Some points, each followed by its number:
[ 51  -3  -4   7  23 -60 -54  31  -5 -32 -34 -30  19 -39  -8  29  -7 -16  13
  -9   5 -24   9 -29   3  -1 -14  39 -41 -21  -1 -28] 0
[ 52  -1  15   2  38 -52 -23 -13  -6 -25 -46  23  45 -69 -23   1  12  28 -21
 -49  60 -38 -49   7  15 -32 -31  34  17 -57  18  20] 1
[-32   2   4   4 -30  44  24   4  31  63  57  -7 -30  11   9  -7 -21  -5  18
  54 -27 -10  32  20 -12  20  22 -49 -18  61  17 -12] 2
[-10   4 -67   6  59 -27  29 -41 -30 -77 -26   6  35  24 -16 -69   9  75 -18
 -68   9  48   8 -17  13  68  32  21  46  -8  10   3] 3
[  4  16  31   4  -3   3   7  12  -8  18  31 -12  -3  -1  12  16  -7 -19  -3
  24  -5   3   4  -6  -7   9  -6 -13 -22  12  10  12] 4
[-40   6   7   5 -35  49  25  11  22  64  63 -16 -34  24   9 -11 -20 -25  10
  63 -31   4  31  18 -16  22  30 -41 -23  57  12  -4] 5
[ 65 -15  -5  62  40 -36   4  12  51 -98 -79  61 -14 -59 -37 -12  30   2  39
 -77  49 -12 -44 -38   6  15  -8  22  44 -76  -9 -28] 6
[ 64  -4  20  17  38 -50 -20   0  30 -28 -30  17  24 -90 -25   9  -4  23 -14
 -39  62 -62 -36  27  18 -26 -19  29  -3 -45  35  17] 7
[-28  -9   0   2 -29  62  45   9   6  32  18  42 -20  50   8 -24  25  18   6
   0 -16  11   5  13   0  27  30 -47  44  27  -1  -2] 8
[ 36 -26 -41  33  22  -1  31  22  17 -58 -51  81   9  -2  -4 -21  62  45  -2
 -64  11 -14 -20 -19  25  29   9  16  56 -45   1 -55] 9
[-29   6  10   5 -29  34  15  11  17  54  53 -19 -29  15   9  -4 -20 -27   8
  56 -25   5  26  13 -13  18  19 -33 -29  48  12  -3] 10
[  26   10   -9  -14   -4  -33  -57   35   77  -33   14 -110  -22  -11  -11
   30  -73  -30   16   21  -19  -41   13   53   22   -2  -19   38 -119    8
  -23   34] 11
[  3   4  10   5 -16  42  31  13   0  11  28  21 -16  22   2 -11  24  14   2
   5 -16   6   2   1   0  11  12 -34  21  30   6   4] 12
[ -50    5  -90   20   53   17   79  -52  -31  -79   10   30   19   54  -19
 -111   29  110  -20  -72   -9   62   35  -15   10  122   78  -21   74   28
   26   -1] 13
[-35   0   1   0 -28  64  48   9  10  40  30  27 -25  45  18 -35  20   9  -2
  19 -35  15  15   4  -4  25  33 -58  38  42   9   6] 14
[  73   -9    7  -32   50 -110  -89  -11  -13  -68  -92  -42   47  -49   -5
   57  -34  -18  -11  -48   49    3  -56  -18    2  -73  -68  104  -25  -82
  -44   -8] 15
Which five points above are nearest to each new point by angle? Their numbers follow each, nearest first.
[ -6  25  19 -21 -21 -13 -25 -24 -32  61  -4 -46  28  25  -2   7 -18 -32  -4
  30 -20  19  -7  -6  -9 -17 -19  -7 -26  22  14  32] -> 4 10 5 2 11
[ 45  -3  -8  28  32 -29  -4   9  15 -67 -67  18   6 -29 -28   3   5 -17  28
 -57  29  17 -33 -48   2  -3 -14  18  30 -62  -7  -9] -> 6 1 9 15 7
[-13  -4  -1  31  -2  76  67   3  -1   8   5  89  -8  34   1 -42  73  33  -3
 -30  -4   8  12  -6 -14  46  39 -51  76 -11   7 -18] -> 8 12 14 13 9
[ -8  -9 -27  23 -27  21   2  16  59   1 -14   1 -28   9   5  -6  -4   2   3
  -8  -8 -27  27  11   8  11  15   6  -1  12 -23 -18] -> 2 8 5 14 10
[ 48 -11  -3  44  32 -33   2  14  31 -72 -60  47  -7 -47 -27  -2  27   2  29
 -53  35  -7 -35 -36   7  10 -10  21  32 -58  -3 -21] -> 6 9 1 7 15
[  3  15  29  -2  -5   1   1  16  -4  20  33 -20  -6   1  15  17 -17 -24  -3
  31  -8   3   4   0  -6   9  -2 -11 -29  19   8  17] -> 4 10 5 2 11
[-22  33  27 -52 -25 -20 -33 -37 -63  73  -8 -75  49  37  -2   1 -23 -40 -13
  42 -29  32 -18  -8 -13 -39 -22  -5  -8  22  21  53] -> 4 10 5 2 11
